Each path below is one point turned by a fixed rotation once a step. After each direction that follows a path, write how fast that rotation turns it, in degrees each step (0 if it stays still).
Each turn is a multiple of 5 degrees from 10 to 175, or 0.
Each row of a path follows its step; steps can be skipped.
path 1
step 2: [-1.38  1.68  0.12  0.82 -0.04  1.20 -4.44 -0.52  1.34  0.65 -0.50 -0.68
 -0.47  0.06 -2.25 -0.98  1.02  1.03  2.18  0.48  2.62  2.62  0.71 -0.13
 -1.44 -1.41 -1.20  1.13 -2.26  2.39  0.22 -0.29 -0.78  2.02 -2.00 -0.43
 -2.96 -0.41 -1.32 -1.43 -0.22  0.28  0.12 -0.71  0.80  2.53  1.88 -0.04]
step 3: [ 0.42  1.13 -0.32  1.94 -0.50  0.41 -3.35 -3.11  0.96  2.57  2.04  0.39
  0.16  0.78 -0.43  1.35  0.38 -1.48  0.70 -3.48  0.18  0.08 -2.09 -1.56
  1.15 -0.36  0.93  1.03 -2.56  1.99  0.57  0.95 -0.42 -1.22 -1.55 -2.57
  0.09 -1.08 -0.75 -1.24  0.89 -0.03  0.08 -0.21  1.30  3.13  1.42  1.54]
step 4: [ 0.84 -0.19 -0.54 -0.08  1.98  0.77 -0.74 -1.52  1.27  1.22 -0.19 -0.73
  0.19  1.54 -0.94  2.35  2.13 -0.35  0.13  0.14  1.36  1.08 -1.54 -2.19
  3.94  1.41 -0.29  0.97 -2.30 -2.05 -2.61  0.70 -1.04 -0.61 -2.22 -1.97
 -1.71  0.77  1.13  1.52  1.35  3.24  0.16 -0.25  1.06  1.97  0.68 -0.24]
step 5: [-1.25  1.88  0.45 -1.36  2.56 -0.75  0.23 -0.09  0.68  1.47  2.84 -0.80
 -0.15 -1.20 -0.69  0.94 -0.20 -1.84 -1.37  1.27  1.28 -0.94 -0.69 -1.23
 -0.18  1.54  0.63  0.35 -0.21 -0.35 -1.30  1.30  3.25  1.43 -1.78 -1.81
 -1.99  2.68 -0.83  1.13 -1.28  2.45 -0.95  0.11 -0.67  3.72  2.38 -0.56]
step 6: [ 1.28  2.49 -0.89  0.00  0.07  0.88 -0.22 -0.94  1.51  2.03  0.89 -0.16
  0.10 -0.97 -1.66 -0.95  2.12  1.49  1.36  0.88 -0.44 -2.10  1.82 -0.48
  1.81 -0.07  0.25  1.63  1.89 -0.41 -0.16 -1.47  1.57  2.60 -1.97 -2.39
 -0.90  2.40 -1.38 -1.78 -2.89  1.39 -1.81 -0.71  1.15  1.06  1.78  2.71]
step 7: [ 0.46  0.83 -0.66 -0.01  1.21  2.28 -1.88 -0.54  1.47  1.48 -0.22 -2.53
  0.10 -2.79 -1.70  1.84  1.92 -1.45  1.23  2.56 -1.87  1.20 -1.83  0.13
  0.66 -0.83  1.82  0.16 -2.07 -0.13  1.41 -1.33  1.10  3.04 -0.89 -2.60
 -1.02 -0.22 -2.34 -1.79  0.91 -0.85 -1.22  0.08  0.99 -1.29  1.33  1.53]
step 8: [-0.13  1.03 -1.09 -0.66 -0.71  2.26 -2.03  0.17  1.75  0.28 -2.33 -1.19
 -1.14 -0.18 -1.71  1.91  1.57 -4.17 -0.60 -2.89 -1.48 -0.69  0.42  0.17
 -0.21  0.21 -1.24 -1.80 -2.80 -1.01 -0.85 -1.05  1.17  0.51  1.40 -1.53
 -0.69  0.30 -0.32 -0.91  1.35  1.58 -2.32 -1.14  1.34  1.88  1.90  1.71]
step 9: [ 0.68  3.14 -0.81 -1.23  1.14  0.44 -0.29 -2.24  0.47  0.43 -1.63 -0.24
 -1.83  1.32 -0.77  3.38  2.55 -1.42  0.17  0.67  0.66  0.97  1.22 -0.67
 -1.37 -1.40 -1.60 -0.09 -1.76  2.66 -1.66 -0.02  1.90 -0.54  0.82 -1.52
 -1.97  0.96 -0.79  2.75 -0.43  2.58  0.61  0.08  1.17  0.71 -1.01  2.67]
step 11: [-0.02  0.88 -0.76  0.44  1.08 -0.45 -2.91 -1.28 -0.33  3.22  3.46  0.53
 -0.64 -0.36 -3.31  0.40  2.54 -0.35  0.48 -0.75  0.17  1.07 -1.18 -2.37
 -0.40 -0.59  0.37 -0.23  1.64  0.06 -0.87 -1.70 -2.41  3.01  0.23 -0.29
  0.27 -0.09 -0.54 -1.17  1.54  1.72  0.61  0.39  0.47  2.70 -0.42  2.85]
step 12: [ 0.90  0.72  1.36 -3.08 -0.14 -0.64 -3.16 -1.35 -2.00  0.42  0.37 -1.36
 -0.65 -0.61 -3.09  1.31  1.21  0.83  1.91 -2.20 -0.44  2.27 -2.14 -0.67
  1.90 -0.35  0.98  0.05 -1.00 -0.21 -1.34  0.37 -0.75  0.96 -1.55 -1.95
 -2.45  0.87 -0.77  0.04  1.65  1.64 -2.33 -0.73 -2.15  0.77  1.77  0.34]
[ 0.24  0.02  0.41  0.12 -0.18  0.14  0.16 -0.23  0.01  0.63  0.74 -0.34
  0.79  0.42 -0.16 -0.62 -1.22  0.42  0.59  0.34 -0.14 -0.08 -0.40  0.52
  0.28  0.11  0.59  0.26  0.06 -0.56 -0.77 -0.03 -0.73 -0.57 -0.34 -0.26
 -0.26  0.17  0.00  1.02 -0.04 -0.09 -0.37  0.71  0.42  0.82  0.86 -0.20]
40
[-0.60 -0.09  0.19  0.18  0.08  0.02  0.05  0.33  0.36  0.61  0.72  0.44
 -0.65 -0.41  0.43 -0.70 -0.56 -1.19 -0.23 -1.08  0.28 -0.78 -0.27  0.31
 -0.23 -0.18  0.12 -0.17  0.12  0.01 -0.43 -0.06  0.58 -0.30  0.52  0.60
  0.56 -0.08  0.27 -1.04 -0.18 -0.20 -0.17 -0.15  0.27  0.77  0.68  0.37]
140
[-0.03  0.40  0.59  0.80 -0.64  0.08 -0.51  0.05  0.44  0.02  0.35 -1.19
 -0.34  1.24  0.04 -0.47  0.08 -0.39  0.24 -0.03 -0.30  0.55 -0.50 -0.15
 -0.62 -0.49  0.01 -0.98  0.75  0.18 -0.62 -0.21  0.06 -0.11  0.22  0.12
  0.19  0.39 -0.02  0.07  0.03  0.67  0.21 -0.27 -0.61 -0.95 -0.18  0.04]
35
[-0.29  0.28 -0.40 -0.46 -0.92  0.14  0.62  0.03 -0.58 -0.15 -0.30 -0.02
 -0.19  0.12 -0.09  0.26  0.75 -1.16 -0.67  0.40  0.49  0.21 -0.33  0.19
  0.33  0.28 -0.09  0.42  0.51  0.48 -0.31  0.14  0.43 -0.75 -0.26  0.10
 -0.12 -0.13  1.31  0.85  0.30  0.32 -0.83  0.32 -0.20 -0.15  0.58 -0.32]
85
[ 0.06  0.11 -0.11 -0.25 -0.24 -0.68  0.00  0.33 -0.75  0.29  0.50 -0.45
 -0.50 -0.62 -0.41  0.00  0.30  0.81 -0.21  0.28  0.03  0.14 -0.50  0.07
  1.13  0.72  0.83 -0.06  1.02 -1.08 -0.16  0.20  0.78  0.05  0.40  0.13
 -0.04  0.75 -0.24 -0.56 -0.06 -0.01  0.07 -0.16 -0.79  0.26 -0.30  0.13]
55
[-0.13  0.29 -0.04 -0.22  0.67 -0.35 -0.46 -0.04  1.10  0.33 -0.75  0.32
 -0.20 -0.31 -0.19  0.19 -0.14  0.37  0.81  0.93  0.84  0.50 -0.50 -0.43
 -0.11 -0.45  0.11  0.43  0.12 -0.22 -0.88 -0.02  0.22  0.21  0.66  0.78
  0.10 -0.24  0.95 -0.22 -0.08 -0.09  0.00  1.07  0.21 -0.37 -0.25  0.28]
155
[-0.16  0.27  0.80 -0.36  0.42  0.59  0.70  0.19 -0.25 -0.55  0.70  0.34
 -0.04 -0.62 -0.40 -0.11  0.14  0.21  0.30  0.40  0.46 -0.23  0.03  0.00
 -0.69 -0.12  0.23 -0.05  1.03  0.20 -0.09 -0.04 -1.05  1.00 -0.63 -0.46
  0.69 -0.29  0.13 -0.62 -0.10  0.55 -1.11 -0.02 -0.40 -0.15 -0.06  0.06]
70
[-0.74  0.11 -0.69  0.17 -0.39  0.04 -0.82  0.38  0.47 -0.02 -0.22 -0.21
  0.51 -0.01 -0.47 -0.01 -0.25 -0.07 -0.93  0.24  0.07  0.11  0.19 -0.27
 -1.22  0.62 -0.41 -0.32  0.52 -0.79  0.55  0.08 -0.23  0.77  0.53  0.29
 -0.14 -0.16 -0.02  0.29  0.34  0.25 -0.19  0.32 -0.22  1.30  0.00 -0.75]
120
